Named turns come first, each shown by rows before and after it. Which turns, in which order, take the first row of each pair that follows to the second? Write the first one first, as in the answered first pair.
q978:
[  8 -13   2 -23 -16 -17 -16  -2  29 -16] -> [ 14 -15   1 -20 -15  -3 -28 -13  24  11]
[ -2 -11  -5  -1  12  30 -15 -37  -9  35] -> [-23 -31  -7   3  24 -12  20 -12   1 -36]
[ -7   5  18  -1  -9  18 -28 -48  20 -28] -> [-11   0  15   1  -3   9 -25 -43  22 -43]
[ -8   4   1 -10   2  -6   1   7   3 -14] -> [ -3  12   3 -11  -3   6 -10   0   2   9]
q35:
[ 18  -5  -3   5 -15 -49   3  71   7  -1] -> [ 13 -21 -10  20  -6 -55  -9  59  12  -7]
[  6  16   4  -3   4  -6  23   8 -12  28] -> [ -3   3  -3  -6   8 -14  18  14  -2  33]
[ 31  27  17  25  -3   5  -2 -15 -16   1] -> [28 37 15  3 -8  8 13  6 -8 16]
q849:
[  4  -1 -12 -16 -17  -6 -51  20  29  34] -> [ 11  -6  -9   5 -12  -1 -67   0  19  27]
[  4  37  34 -29 -22  34  14 -25  -5 -34] -> [  1  41  28 -43 -25  32  22  -3   1 -16]
[ 10  16  -9 -10 -13  -3   8  11 -14   7] -> [ 17  15  -9  -1 -10  -1   1   3 -18  11]
Then:
Each pair is 2 to 3 turns apart.
[ -4 -21   1  35   7   7 -17 -15  -7  -5] -> [  5  19  13  -4 -15  22  22  14 -15  18] | q35, q35, q35
[-16 -18   1 -39   7  -8   5   8  23  -7] -> [-13 -33  -1  -7  20   6 -16 -26   9   2] | q978, q978, q35
[ 12   7   8  11   3  17 -12 -35 -11   1] -> [  2  -4   4  12  15  16   7 -32 -13 -12] | q35, q849, q978
[ -2  -9  -3  -2  -3  -5  -4   0  15 -19] -> [  4   1  -2 -13 -11   6  -9   3  16   7] | q849, q978
[  4  22  15 -19 -14  13 -23 -14   8  20] -> [ -7   5   5 -24  -7   4 -28  -6  23  24] | q35, q35
[-10 -14   2  16   5  23 -29 -46 -11   4] -> [ -9  18  20  -9  -9   2  25  -9 -12 -49] | q978, q35, q35
[ 11   8  34  23  -7  16 -11 -48  -9  -2] -> [  4  29  32 -24 -21  20  21  -7   4  31] | q35, q35
[  1  17  12 -14 -10  -6  21  19  -2 -12] -> [ 17  17   4   0 -11  -1   5  19 -13  24] | q849, q849
[-17 -19  -3   6  22 -18  11   9   9 -20] -> [-13 -16 -13  -2  17 -17  11  28  10  14] | q849, q849
[ 14  14   6   2   3   4  19   1 -15   8] -> [ 17   7   3  13   8   4   6  -7 -16  16] | q35, q849, q849
[-20 -29  -7 -13   0  21   4  -2   3 -15] -> [-18 -18  -2 -25 -11  15   0   6  10 -18] | q978, q35
[ 19  22  14   0 -25  12 -14   4  -3   2] -> [ -8 -18  -4  13   3 -16   7  18   4 -26] | q35, q978, q978
[ 13 -11 -19  21  -6  -8 -23  17 -15  33] -> [  9  -5  -2  23  -8 -31  -7  19 -11 -33] | q849, q978
[-20 -19 -14  -3  -1   9 -31 -13  34  23] -> [-10 -12   0  18  -1  17 -35 -39  18   3] | q849, q35
[-20  -8   8 -23  10 -20 -14  -5  30 -35] -> [-11 -11   5   0  12 -17 -31 -21  21 -37] | q849, q35, q35
[ 16  10   7  16  -2  19 -21 -22  -7   8] -> [ 12  20  16   1 -11  -3   2   2   1 -33] | q978, q978
[ 11  24  13  -5  -6  31  21 -10 -16  12] -> [ -6   2  -3  -1  11  25  37  -3 -15  18] | q978, q35, q35
[-28 -12  -4 -56   3  16  12   7  21   7] -> [-30 -31 -18 -39  10   9 -11   2  22  21] | q35, q849
[  1  29   9   5   4  13  53  19 -25 -14] -> [ 10  26   9  19   7  36  26 -10 -34  16] | q978, q849
[  8   5  14 -15 -17  -2 -27   3  29  35] -> [ 12 -15  18  38   6 -11 -20 -29   0 -15] | q849, q978, q35
[-16   1 -24 -14   0 -33  -3  35  28 -14] -> [ -3  -7 -13  26   7 -31 -25  -4   6 -44] | q35, q35
[ -5 -19  13  -1   9   2  -8  -4  10  -7] -> [ -6 -10  15 -14   3   1   3   8  12  -7] | q35, q849, q849
[  1   6  10  24   3  -2  32  -9 -35  -8] -> [  4  13   9  15  -1  12  31  -9 -36  14] | q35, q978, q849
[ -7   9   9 -27 -14  26  -3  -1  23  33] -> [ -1  -6   8   4  -7  27 -28 -29  13  29] | q849, q35, q849
[ 14  35  14  -2 -12  -5  43  18 -23 -33] -> [ 12  24  -6 -14 -13 -11  36  47 -14  23] | q35, q849
[ -5   8  13 -19 -14  21  -6 -19  -5  14] -> [-26 -27  -5  -9   7   2  -2 -10   7   7] | q35, q35, q978
[ -2  12   6  -3  -7 -12  34  28   0 -18] -> [ -3   0  -8  -2  -2 -16  24  39   5  13] | q35, q849
[  3  -2  26 -14   1  34 -13 -48   5  14] -> [-23 -20  20 -32  15  13  22 -25  23 -22] | q849, q978, q849
[-11 -24 -16  -5   1 -37 -27  20  14   4] -> [ 13  -6   6  28  -5 -22 -34 -16 -16 -23] | q35, q35
